In the data rows, 500 means zero.
Two rows play each game, the first against the second. How much does the first row win by? 20 is about a draw, 40 a big win and 0 a big loss. Wins can go round in a circle: one row can beat a second, the second a third and the third the first. Each row has two weighted sums of its numbers, A and B, taken from their middle values. A row wins by its A times the other's B, less its B times the other's A.
  584  551  381  541  544  458  547  618  510  493  449  493
  408  443  539  439  547  426  508  373  586  625  656  527 -> 22
  630  564  497  550  553  610  526  583  454  458  474  432
  439  454  529  426  558  423  506  376  550  583  658  488 -> 19
  689  589  190  649  528  597  632  603  518  378  303  427
  355  446  724  360  374  560  400  242  403  560  602  602 -> 26
  283  383  686  386  509  329  404  099  591  632  746  514
  591  573  460  590  505  435  553  563  497  356  368  447 -> 29
  538  518  503  533  527  479  554  526  479  469  440  468
  583  560  406  607  548  437  598  655  583  493  414  440 -> 20
  467  506  515  482  547  418  525  403  575  596  559  495
  200  373  586  157  154  445  168  628  203  556  785  651 -> 17
  429  434  678  368  305  714  367  528  323  482  456  602
  519  526  493  502  564  460  565  463  519  453  520  451 -> 18
  435  462  566  431  548  417  477  340  561  633  621  548
  601  584  444  593  547  456  594  511  545  452  391  456 -> 19
  486  505  468  486  526  470  510  460  541  554  543  514
  266  415  647  243  229  701  220  432  310  510  602  640 -> 21
  415  466  621  380  342  638  444  415  384  501  540  615
  606  507  469  618  574  458  598  627  453  365  416  453 -> 20
  667  557  391  686  532  562  612  745  519  281  299  419
  568  574  447  559  498  510  539  558  454  419  437  485 -> 15
  309  416  692  237  209  683  222  434  269  557  608  610
  554  579  460  547  563  457  582  589  548  471  466  455 -> 18
  613  577  323  614  594  629  588  573  486  424  384  452
  522  526  522  522  521  549  490  550  442  423  481  532 -> 27
  608  483  364  508  479  562  520  488  493  558  472  499
  526  528  389  594  598  433  579  486  606  520  458  398 -> 34
  559  561  452  564  465  574  584  544  473  369  374  446
  482  495  619  286  277  756  339  489  266  519  452  610 -> 24
  395  434  658  417  421  475  418  337  563  615  651  510
  574  533  500  570  492  414  569  622  471  337  403  483 -> 16
  558  551  497  601  622  470  545  512  557  435  437  394
  618  538  426  590  552  521  565  574  557  536  367  471 -> 38
  399  467  592  423  552  374  488  282  563  582  657  512
  562  530  340  571  525  512  514  542  502  485  475  540 -> 9
  468  485  421  602  588  338  556  332  623  555  523  418
  401  450  712  388  294  553  349  526  352  533  526  638 -> 19
  316  342  701  320  239  556  266  400  310  481  615  659
  602  514  390  587  604  448  621  569  609  534  410  437 -> 5
  508  552  509  533  548  472  539  495  581  541  502  493
  565  554  469  594  585  450  574  578  571  532  435  505 -> 26
  374  459  618  442  562  367  443  314  629  640  701  521
  425  407  640  305  220  717  326  514  251  343  499  614 -> 12
  635  535  333  638  593  525  607  674  512  435  345  438
  603  565  420  588  519  515  562  619  488  355  387  500 -> 19
  651  553  332  602  606  527  614  610  576  513  370  480
  614  541  344  563  546  546  579  522  514  357  375  508 -> 36
  581  503  425  600  503  389  562  505  512  440  433  434
  149  454  576  123  102  547  103  608  252  586  773  680 -> 38
  498  489  473  474  529  466  486  435  565  600  582  483
  599  576  431  556  492  612  534  535  433  453  369  476 -> 17
  533  515  466  568  518  385  538  539  518  456  460  420
  403  441  552  413  378  639  384  412  426  511  600  542 -> 19
  623  496  455  550  539  597  530  594  533  426  387  482
  574  551  459  587  500  541  564  644  470  351  347  457 -> 9
  600  567  365  606  606  383  561  496  609  533  467  439
  563  512  356  623  638  375  608  520  621  565  456  435 -> 21
  579  520  339  603  558  452  647  531  587  403  421  466
  582  572  417  555  542  441  486  576  486  476  416  452 -> 19
  591  524  472  607  559  486  567  517  487  465  460  485
  551  569  457  590  519  547  581  636  472  357  365  440 -> 17
  517  499  433  564  513  471  518  596  546  486  459  502
  552  510  517  536  558  615  586  553  514  478  447  475 -> 20
  562  526  469  566  521  471  594  555  499  435  479  495
  363  446  676  377  375  559  365  325  445  666  699  609 -> 21
  607  578  435  547  512  633  573  570  501  453  399  488
  623  578  335  651  513  569  578  624  461  396  334  451 -> 22
  593  535  407  568  529  568  583  571  479  407  395  486
  655  609  301  631  584  624  652  652  569  407  336  457 -> 19
  514  460  451  517  528  423  553  588  497  500  490  456
  248  352  785  303  235  494  257  389  352  540  704  585 -> 23
  573  574  458  541  522  503  582  478  519  463  456  487
  575  542  417  579  565  559  569  593  582  477  453  473 -> 20
  348  417  669  317  322  609  333  354  357  550  586  580
  564  549  379  617  634  421  572  537  674  589  440  412 -> 16
  526  551  398  471  458  640  504  508  481  395  422  528
  570  521  474  592  647  411  591  472  648  557  466  474 -> 18
  562  529  422  551  542  581  544  572  458  431  464  475
  615  580  370  560  502  662  579  535  523  422  402  484 -> 18
  601  533  314  610  567  398  597  651  529  417  470  484
  549  593  509  559  470  510  542  522  474  353  431  485 -> 30
  535  504  429  591  644  358  576  456  645  554  555  452
  515  472  466  587  628  316  591  414  651  631  490  452 -> 18
  563  483  404  575  674  376  597  455  665  558  449  432
  610  608  455  616  539  576  633  578  466  401  370  434 -> 15
  489  478  540  531  629  289  606  363  629  629  549  420
  574  582  400  579  581  478  590  627  546  492  413  470 -> 18
  580  563  457  598  563  578  530  565  460  465  443  466
  611  573  285  603  612  555  596  623  595  545  348  456 -> 24
  326  404  681  294  325  656  310  212  403  648  707  583
  566  519  395  503  554  564  545  560  562  518  444  482 -> 12
  529  478  443  499  543  538  544  430  531  578  559  494
  546  523  452  588  515  447  568  604  534  362  402  449 -> 22
  180  368  677  153  126  488  097  498  225  564  780  658
  431  476  550  364  300  855  366  480  356  457  462  588 -> 6
  544  567  421  469  516  666  472  573  415  480  445  478
  648  573  235  686  572  399  630  593  575  490  312  436 -> 16
  579  492  405  540  511  538  580  643  522  412  413  457
  592  539  443  583  525  468  562  701  448  398  411  500 -> 15
  127  365  625  112  154  464  078  536  194  599  854  671
  394  456  627  425  568  403  460  232  603  644  699  489 -> 30
  638  608  355  591  548  470  593  633  525  519  380  474
  301  375  723  269  218  561  273  480  325  464  692  661 -> 20
  307  381  771  331  305  567  333  485  389  524  686  673
  556  543  433  548  498  486  600  666  550  425  422  439 -> 25
  572  531  452  535  536  541  543  667  474  386  429  431
  319  425  630  392  524  324  420  132  568  673  773  474 -> 12
  589  488  446  549  490  364  535  655  506  491  503  497
  673  566  477  593  489  563  604  714  487  344  295  449 -> 5
  209  401  731  179  199  642  158  569  220  542  668  701
  550  539  321  582  646  477  597  472  594  517  440  430 -> 6
  146  336  667  077  085  378  039  546  175  674  959  693
  490  484  518  523  555  467  553  441  552  458  526  491 -> 30
  630  541  371  596  593  481  586  542  574  470  443  478
  524  490  425  544  563  400  540  474  510  516  478  470 -> 26
  644  553  350  618  646  521  623  574  604  480  423  474
  652  535  357  615  558  619  624  632  527  453  346  464 -> 20
  614  601  482  560  549  594  531  619  481  326  367  490
  492  529  458  495  454  499  508  456  541  531  490  496 -> 23
  617  553  383  620  513  465  567  586  470  430  375  455
  516  511  513  494  507  484  534  598  493  450  532  493 -> 18
  369  393  662  295  219  618  242  507  265  458  621  571
  448  486  538  468  578  442  464  422  568  600  602  489 -> 24
  483  494  502  560  676  337  591  352  659  608  547  442
  582  574  481  531  512  601  534  631  480  459  417  471 -> 27
  435  463  549  392  388  545  359  505  401  505  588  531
  637  515  382  653  521  442  634  670  522  346  358  485 -> 17
  591  534  459  557  520  538  511  511  509  474  424  485
  636  569  426  605  577  560  590  527  440  361  376  437 -> 22
  609  576  338  609  595  482  597  512  613  455  454  458
  567  537  530  525  582  420  579  480  588  521  495  471 -> 20
  602  582  441  552  551  558  555  594  554  502  403  522
  502  508  537  511  613  447  531  432  581  519  547  462 -> 10
  505  488  524  534  602  392  547  391  600  585  531  481
  647  553  286  649  623  470  649  541  584  488  377  442 -> 22
  619  585  376  629  570  524  602  593  531  391  412  420
  628  533  419  562  526  479  558  615  443  400  427  485 -> 20
  557  487  528  531  581  358  574  384  529  521  476  492
  574  501  552  537  545  508  556  517  523  456  415  461 -> 11
  438  507  545  480  519  444  464  343  502  600  575  503
  401  463  553  364  338  737  372  430  336  530  478  564 -> 13
  385  423  584  318  271  580  309  445  270  518  539  582
  570  561  417  584  543  492  560  616  550  439  424  493 -> 19
  185  377  707  238  215  598  207  439  323  503  699  670
  558  572  334  619  559  560  605  550  590  420  384  460 -> 21
  367  427  802  334  311  582  317  267  422  498  578  539
  560  556  485  548  539  481  541  542  439  457  487  450 -> 15
  455  500  543  453  523  450  492  529  500  600  583  535
  466  521  522  490  528  462  550  431  583  481  466  471 -> 18
  586  533  390  600  618  439  594  508  613  506  394  461
  405  471  541  474  579  311  525  414  627  579  602  473 -> 21
  561  535  385  576  556  455  575  555  545  458  429  496
  503  504  433  569  592  451  552  453  597  531  516  448 -> 21
  453  444  583  414  336  638  423  539  406  396  493  584
  302  421  657  312  233  591  259  519  296  468  597  581 -> 22
  520  515  395  508  477  505  522  611  475  432  446  517
  238  357  740  311  368  582  297  234  437  607  728  575 -> 24
  574  502  520  573  502  491  581  613  508  379  361  434
  359  390  699  346  385  541  357  253  504  717  704  576 -> 32
  532  545  431  510  460  483  508  650  466  446  531  451
  621  528  410  630  529  436  576  601  512  431  373  465 -> 23
  607  539  355  627  654  355  630  637  584  459  416  439
  459  505  453  464  557  428  520  372  573  524  555  501 -> 18
  542  531  485  539  579  472  523  613  596  478  416  483
  503  519  479  473  533  459  508  476  522  520  588  480 -> 15
  548  478  360  603  612  384  594  541  606  556  485  435
  415  492  480  408  425  470  438  600  433  536  523  505 -> 24
  377  458  814  352  347  673  337  328  403  518  549  538
  615  555  515  602  563  472  604  596  506  383  423  433 -> 15
  307  418  626  405  537  419  456  204  599  687  711  499
  631  562  524  590  540  537  617  646  484  283  424  410 -> 39
  595  508  360  593  606  414  601  581  629  586  421  519
  585  553  487  538  523  503  541  532  507  431  396  450 -> 12
  619  513  440  596  530  473  592  631  475  283  348  477
  634  563  535  587  519  614  565  573  458  424  467  437 -> 18
  541  506  388  578  543  399  555  525  637  512  508  480
  598  541  325  624  618  555  610  588  619  513  381  469 -> 19
  627  536  326  624  584  580  620  622  591  466  332  469
  552  492  379  600  639  383  613  512  642  581  501  435 -> 24
  503  511  423  556  512  549  565  531  550  545  405  513
  253  454  729  111  133  622  164  496  299  626  629  678 -> 17
